[[120 123 137]
 [105 133 124]
 [114 121 123]
 [130 133 125]
 [121 127 127]
 [118 135 128]
 [144 135 131]
 [142 125 114]
 [132 123 132]]
->
[[132 123 132]
 [114 125 142]
 [131 135 144]
 [128 135 118]
 [127 127 121]
 [125 133 130]
 [123 121 114]
 [124 133 105]
 [137 123 120]]

[[124 108]
 [132 121]
 [147 102]]
->
[[102 147]
 [121 132]
 [108 124]]

[[130 131 127 130 125 123 124 127 129]
 [124 122 130 125 138 133 133 130 129]
 [128 126 127 128 131 124 125 127 129]
 [133 131 125 131 112 128 127 125 121]
 [127 127 127 129 137 118 120 128 135]
 [127 151 133 132 121 123 124 132 136]]
->
[[136 132 124 123 121 132 133 151 127]
 [135 128 120 118 137 129 127 127 127]
 [121 125 127 128 112 131 125 131 133]
 [129 127 125 124 131 128 127 126 128]
 [129 130 133 133 138 125 130 122 124]
 [129 127 124 123 125 130 127 131 130]]

[[144 119 136 126 127 144]
 [145 122 133 123 130 145]
 [124 147 128 113 133 122]
 [120 127 120 125 131 105]
 [118 121 117 135 128 109]
 [123 117 136 146 118 134]
 [118 118 129 148 120 129]
 [138 137 124 117 136 145]
 [132 116 142 139 119 138]
 [136 142 124 116 136 142]]
->
[[142 136 116 124 142 136]
 [138 119 139 142 116 132]
 [145 136 117 124 137 138]
 [129 120 148 129 118 118]
 [134 118 146 136 117 123]
 [109 128 135 117 121 118]
 [105 131 125 120 127 120]
 [122 133 113 128 147 124]
 [145 130 123 133 122 145]
 [144 127 126 136 119 144]]

[[128 128 157 146 127 128 132 128]
 [127 127 133 148 129 128 126 128]
 [127 128 106 149 127 128 106 128]
 [128 129 107 138 127 129 155 128]]
->
[[128 155 129 127 138 107 129 128]
 [128 106 128 127 149 106 128 127]
 [128 126 128 129 148 133 127 127]
 [128 132 128 127 146 157 128 128]]

[[134 124 108 111 124 133 132 125 143 126 117]
 [129 140 122 125 135 146 120 140 101 109 114]
 [122 156 127 128 127 131 129 144 122 130 126]]
->
[[126 130 122 144 129 131 127 128 127 156 122]
 [114 109 101 140 120 146 135 125 122 140 129]
 [117 126 143 125 132 133 124 111 108 124 134]]
---
[[124 114]
 [123 110]
 [125 147]
 [122 123]
 [117 135]
 [119 130]
 [132 130]
 [128 121]
 [116 146]
 [114 130]
 [120 155]]
->
[[124 123 125 122 117 119 132 128 116 114 120]
 [114 110 147 123 135 130 130 121 146 130 155]]

[[133 117 114 135 133 139 134 134 137 136]
 [142 143 136 123 123 112 127 120 124 130]
 [126 129 127 141 132 118 126 133 131 120]
 [131 113 119 128 128 131 112 141 105 131]
 [143 135 113 125 125 146 131 116 130 117]
 [113 125 128 110 101 140 119 130 108 118]]
->
[[133 142 126 131 143 113]
 [117 143 129 113 135 125]
 [114 136 127 119 113 128]
 [135 123 141 128 125 110]
 [133 123 132 128 125 101]
 [139 112 118 131 146 140]
 [134 127 126 112 131 119]
 [134 120 133 141 116 130]
 [137 124 131 105 130 108]
 [136 130 120 131 117 118]]

[[108 127]
 [152 140]]
->
[[108 152]
 [127 140]]

[[122 132 149 103 118 104 128]
 [142 131 111 135 127 117 142]
 [103 122 141 130 124 130 127]
 [137 134 101 133 136 123 120]
 [115 110 131 127 142 153 121]
 [137 139 108 109 122 143 119]
 [146 133 113 127 107 143 116]
 [104 129 123 136 151 136 125]
 [136 121 138 125 116 116 132]
 [124 126 125 101 129 140 129]
 [135 129 102 123 133 150 136]]
->
[[122 142 103 137 115 137 146 104 136 124 135]
 [132 131 122 134 110 139 133 129 121 126 129]
 [149 111 141 101 131 108 113 123 138 125 102]
 [103 135 130 133 127 109 127 136 125 101 123]
 [118 127 124 136 142 122 107 151 116 129 133]
 [104 117 130 123 153 143 143 136 116 140 150]
 [128 142 127 120 121 119 116 125 132 129 136]]

[[128 102]
 [125 101]
 [126 101]
 [139 131]
 [134 110]
 [131 105]
 [129 103]
 [137 122]
 [136 118]
 [138 127]
 [135 114]
 [132 107]]
->
[[128 125 126 139 134 131 129 137 136 138 135 132]
 [102 101 101 131 110 105 103 122 118 127 114 107]]

[[121 135 127 128 130]
 [123 134 129 129 129]
 [138 128 135 132 131]
 [127 130 129 129 128]
 [124 132 131 133 127]
 [129 128 134 138 125]
 [129 128 128 128 129]
 [126 129 128 128 128]
 [103 135 118 129 122]
 [137 128 135 133 131]
 [146 129 139 132 135]
 [136 126 134 131 129]]
->
[[121 123 138 127 124 129 129 126 103 137 146 136]
 [135 134 128 130 132 128 128 129 135 128 129 126]
 [127 129 135 129 131 134 128 128 118 135 139 134]
 [128 129 132 129 133 138 128 128 129 133 132 131]
 [130 129 131 128 127 125 129 128 122 131 135 129]]

[[137 111 121 130 138 138 149 149]
 [122 148 138 145 121 152 128 130]
 [141 104 133 126 116 135 117 103]
 [137 129 142 130 147 145 103 150]
 [112 108 123 109 142 150 138 146]
 [145 137 130 134 137 108 108 152]]
->
[[137 122 141 137 112 145]
 [111 148 104 129 108 137]
 [121 138 133 142 123 130]
 [130 145 126 130 109 134]
 [138 121 116 147 142 137]
 [138 152 135 145 150 108]
 [149 128 117 103 138 108]
 [149 130 103 150 146 152]]
